Each row is where one point has got to under a steady rotation. How many ticks took it there?
The counts run from 0 to 41.
[-1.32  4.09 -2.09  0.74  0.14  2.56 -3.32  0.18  0.38  0.50  7.66 -1.85
  1.22 -1.58 -1.87 -0.38  0.13  0.76 -0.17  1.55 -0.95  2.80  5.50  2.89
  3.55  0.32  0.43 -0.43] -> 18
[-0.24  4.18 -1.06 -0.14  0.13  0.66 -1.61 -0.52  1.89  1.11  6.22 -5.25
  1.90 -1.39  0.45 -1.65 -0.36  0.93 -0.31 -0.26  1.71  2.08  4.76  4.05
  3.61 -0.83 -1.86  1.06] -> 15
[-1.96  0.68 -0.45 -0.73 -1.35  1.02 -0.44  0.57 -2.01  2.17  5.62  0.91
  0.73  0.60 -4.03  2.97  1.23  1.23  3.06  5.23 -3.90  0.54  3.19  3.16
  1.33  2.25  0.68 -3.16] -> 40
[-1.27  1.92  0.88  1.57 -1.03  0.49  1.22  2.07 -3.28  2.62  4.86 -0.65
  1.65 -0.93 -3.84  1.72 -2.68  2.72  1.99  2.34 -1.22 -2.30  3.26  1.34
  2.82 -2.49  2.08 -0.64] -> 5
[-1.53  5.56 -3.19  2.32  1.82  1.51 -0.58  1.82  1.30  0.47  7.04 -0.97
  2.06 -1.86 -2.24 -0.67 -1.74  3.04 -0.60  1.23 -0.76  1.24  4.90  2.44
  3.24 -1.60  0.66  1.15] -> 0
[-1.43  2.21 -1.58 -0.85  0.60  1.72 -2.94 -0.53  1.82  0.11  7.34 -1.04
  1.45 -0.95 -2.22  0.99  1.90 -0.65  1.16  2.87 -2.06  3.35  4.30  3.24
  3.06  2.24  0.15 -1.33] -> 36
[-0.21  1.31  2.13 -0.48 -1.50 -2.06  3.18 -0.98 -1.91  3.64  3.87 -5.44
  1.74  1.06 -1.33 -0.82 -4.11  2.26  2.06 -0.80  1.68 -1.15  4.01  3.75
  2.35 -2.48 -2.57  0.33] -> 10
[-1.16  0.75  2.47 -0.13 -2.06 -0.55  3.99  0.15 -2.63  3.83  3.46 -3.33
  1.23  1.10 -2.89  1.38 -4.09  1.84  3.29  0.15  0.57 -2.97  4.45  3.14
  2.03 -3.09 -1.32 -0.21] -> 8
[-1.34  0.87  2.55 -0.06 -1.68 -1.76  2.95 -0.44 -2.65  3.33  2.78 -4.75
  2.05  1.94 -2.19  1.04 -3.70  2.42  2.92  0.03  1.49 -1.96  3.62  4.46
  2.71 -2.62 -1.84  0.47] -> 9
[-0.76  4.18 -2.08  1.26  0.09  2.62 -2.84 -0.59  1.05  0.22  7.07 -2.99
  2.11 -1.39 -1.36 -0.66 -0.21  1.02 -1.37  0.67 -0.95  2.01  4.91  3.40
  3.02 -0.38 -0.35  0.93] -> 17
[-0.30  1.72  0.90 -1.69 -1.33 -1.34  0.48 -2.57  0.72  2.53  4.48 -6.01
  2.47  2.27 -0.04 -0.80  0.20  0.94  2.44 -0.58  1.67  2.07  4.39  5.94
  1.84  0.46 -4.45  0.04] -> 30
[-2.68  1.43 -1.10 -1.21 -1.28  1.25 -1.32  0.52 -1.84  0.31  6.07  0.28
  1.00  0.58 -4.12  2.87  0.90  0.74  2.33  6.16 -3.17  0.26  3.93  3.11
  3.25  1.79  1.25 -3.66] -> 39
[-2.99  1.23 -1.31 -0.96  0.24  1.04 -1.26  0.68  0.20  1.56  6.53  0.45
  0.47  0.25 -3.39  2.44  0.83  0.69  1.46  4.43 -3.31  2.25  3.61  3.31
  2.74  2.27  1.33 -2.24] -> 38
[ 0.22  2.54  0.78 -0.61 -0.85 -0.81  1.33 -1.11  0.87  2.12  4.69 -5.42
  2.52  0.53  0.26 -2.00 -2.08  1.10  1.50 -1.90  2.58  0.29  4.57  4.46
  3.10 -2.57 -3.65  0.76] -> 12
[-0.87  2.89 -1.36 -1.06 -0.01  0.76 -2.62 -1.65  3.58  0.45  7.59 -4.01
  2.13  0.88 -0.29 -0.02  1.81  0.09  1.25  0.85  0.40  3.76  4.43  4.97
  1.85  1.55 -1.82  0.58] -> 33
[-1.26  3.58 -0.07  0.01 -0.06 -1.03  0.16 -1.74  1.36  1.96  5.17 -6.12
  1.64  0.32  0.36 -1.51 -1.81  0.69  1.77 -1.42  2.45  2.02  4.65  4.92
  2.96 -2.16 -1.93  0.73] -> 13
[-2.81  0.04  0.47  0.08 -2.66 -0.13  1.30  0.59 -4.04  3.06  3.72 -2.53
  1.21  0.60 -3.44  2.17 -2.27  1.13  3.66  4.08 -2.42 -1.78  3.87  3.11
  3.81 -0.51  0.13 -2.07] -> 24
[-0.47  1.75 -0.70 -1.59  0.36  0.06 -2.15 -2.28  2.80  1.59  6.17 -5.17
  2.17  1.06  0.25 -1.07  0.62  0.14  1.59  0.11  1.21  3.27  4.00  4.89
  2.23  0.79 -2.79  0.37] -> 32
[-0.59  3.96 -2.49  0.47 -0.34  1.86 -1.78 -0.68  1.17  0.38  7.42 -2.80
  2.43 -0.79 -0.23 -1.63 -0.30  0.90 -0.25 -0.15  0.68  2.70  4.79  3.12
  2.53 -0.56 -0.73  0.84] -> 16
[-0.96  2.12 -2.67 -1.25  0.06  0.42 -2.09 -1.89  3.42  0.59  6.94 -3.30
  0.91  0.26  0.16 -0.31  1.71 -0.26  0.92  1.18 -0.20  4.26  3.86  4.70
  2.55  2.25 -1.37 -0.42] -> 34
[-3.41  3.17 -2.16  1.01 -0.61  2.82 -1.73  0.40 -1.95  0.72  6.98 -1.57
  1.75 -0.79 -3.81  0.85  0.00  1.62  0.81  3.15 -2.21  1.16  5.63  2.38
  4.01  0.73  1.97 -0.45] -> 20
[-1.01 -0.07  2.55 -3.00 -1.51 -2.09  1.79 -2.44 -0.86  3.53  3.67 -5.67
  1.89  2.37 -1.28  0.67 -1.36  0.86  4.20  0.88 -0.04  0.72  3.55  4.88
  2.83 -1.63 -3.54 -0.80] -> 28
[-1.28  2.96 -2.03  1.83  0.10  1.53 -0.54  2.09 -1.11  0.60  6.19  0.57
  1.25 -2.33 -3.85  0.17 -2.05  2.63 -0.10  2.55 -1.36 -0.01  4.68  1.27
  3.31 -1.86  2.21 -0.31] -> 2
[ 0.10  1.34  2.24 -0.75 -1.97 -1.98  2.46 -0.42 -0.20  2.70  4.09 -6.17
  2.31  2.19 -0.16 -0.90 -2.65  1.25  2.29 -1.43  2.97 -0.68  3.98  4.79
  2.48 -2.14 -3.09  0.86] -> 11
[-1.15  4.76 -2.55  2.31  0.53  1.94 -0.67  2.26 -0.87  0.78  6.27  0.10
  1.80 -1.67 -3.03 -0.31 -1.92  2.26 -0.17  1.18 -0.72  0.82  5.01  1.86
  3.91 -1.63  2.23  0.30] -> 1
[-1.85  0.37  2.53 -1.16 -3.01 -1.14  2.60 -1.05 -2.24  3.02  3.32 -3.95
  1.95  2.13 -2.86  1.00 -1.36  1.00  3.27  1.75 -0.44 -1.86  4.70  4.29
  3.16 -0.04 -1.68 -2.02] -> 26
[-2.13  2.80 -1.93 -0.45 -0.08  1.17 -2.74 -0.23  1.08  0.52  7.14 -0.36
  1.09 -0.76 -3.87  1.99  1.31  0.38  0.87  3.25 -2.56  2.63  4.33  3.30
  3.51  2.67  1.49 -1.95] -> 37
[-1.87  3.78 -1.84  1.03 -0.17  2.53 -2.07  1.21 -0.89  0.82  7.18 -1.86
  2.02 -1.36 -2.95  0.21  0.08  0.80 -0.94  3.18 -2.05  1.44  4.11  2.55
  3.93  0.56  0.93 -0.26] -> 19
[-2.14  1.25  1.56  0.71 -1.74 -0.33  2.79  1.79 -3.22  2.34  3.96 -1.47
  0.86 -0.17 -3.76  1.37 -3.50  3.16  2.97  2.22 -0.69 -2.99  4.62  1.76
  2.20 -2.82  0.18 -0.64] -> 6
[-0.80 -0.05  2.72 -1.99 -2.40 -1.88  1.51 -1.72 -1.85  3.65  3.31 -4.00
  1.00  2.29 -1.98  1.70 -1.67  1.80  3.04  1.38  0.30 -0.78  3.31  4.85
  2.86 -1.79 -2.43 -1.31] -> 27
[-1.23  1.21  1.66  0.80 -2.10 -1.33  3.54  0.55 -2.59  3.32  3.74 -2.34
  1.17  0.01 -3.12  0.81 -3.78  2.99  3.13  1.17  0.24 -2.37  4.65  2.95
  2.39 -3.11  0.24 -0.30] -> 7
[-2.89  3.61 -1.08  2.47 -0.18  1.90  0.68  3.26 -2.27  1.57  5.86  0.46
  1.23 -1.36 -3.45  0.53 -2.50  2.28  0.80  2.67 -1.38  0.05  4.88  2.01
  2.91 -2.34  1.78 -0.31] -> 3
[-2.82  1.14  1.87 -0.34 -2.87  1.07  1.27  0.26 -3.44  1.69  4.37 -1.26
  1.75  0.72 -4.45  2.35 -1.86  0.92  2.97  4.28 -1.84 -1.34  4.06  3.43
  3.70 -0.85  0.69 -2.42] -> 23
[-2.11  2.38 -0.86  2.34 -1.10  0.46  1.56  2.24 -3.44  1.40  5.24  0.14
  1.04 -1.37 -4.64  1.18 -3.11  2.75  2.06  2.82 -1.92 -0.83  4.65  1.87
  3.38 -2.04  1.74 -0.76] -> 4
[-2.35 -0.32  0.67 -1.53 -1.52  0.02  0.83 -0.65 -1.71  2.83  4.23  0.12
  0.24  1.67 -4.45  3.67  0.30  2.10  3.69  4.57 -3.55 -0.20  2.69  3.37
  2.87  0.95  0.97 -3.87] -> 41
[-1.44  3.44 -2.19 -0.99  0.14  1.68 -3.12 -1.31  2.49  0.32  7.41 -2.25
  1.66 -0.38 -1.02 -0.23  1.60  0.77  0.44  2.35 -0.77  4.24  4.28  4.36
  2.99  2.09 -0.29 -1.04] -> 35
[-0.92  3.41 -1.40 -0.18 -0.03  0.49 -0.55 -1.17  2.03  1.60  5.60 -5.82
  2.81 -0.46  0.22 -1.52 -1.55  0.73  0.14 -0.78  2.08  2.00  5.05  4.32
  3.33 -1.34 -2.95  1.76] -> 14
[-2.60 -0.24  2.03 -1.11 -2.74 -0.10  1.88 -1.08 -3.68  3.34  3.39 -2.78
  1.52  1.41 -3.49  1.98 -2.04  1.77  3.96  3.01 -0.84 -2.03  3.93  3.45
  3.21 -0.68 -0.80 -2.45] -> 25
[-3.38  1.24  0.39 -0.10 -2.37  1.63 -0.21  0.77 -3.02  2.01  5.27 -0.75
  1.31 -0.32 -4.27  1.88 -0.90  1.75  1.84  3.91 -2.63 -0.70  4.03  2.47
  3.74 -0.20  2.30 -2.80] -> 22
[-2.97  2.25 -0.82  0.57 -1.12  2.51 -0.89  1.22 -2.54  1.11  5.57 -1.06
  1.26 -0.89 -3.97  1.44 -0.45  0.71  1.55  3.66 -3.17  0.06  4.78  2.63
  3.25 -0.08  2.69 -2.11] -> 21
[-0.52  0.49  0.96 -2.00 -1.72 -1.30  1.59 -2.28  0.11  3.22  3.42 -5.86
  1.57  3.12 -0.73  0.11 -1.27 -0.13  3.23  0.97  1.64  0.41  3.63  5.70
  1.88 -0.41 -4.27 -0.65] -> 29
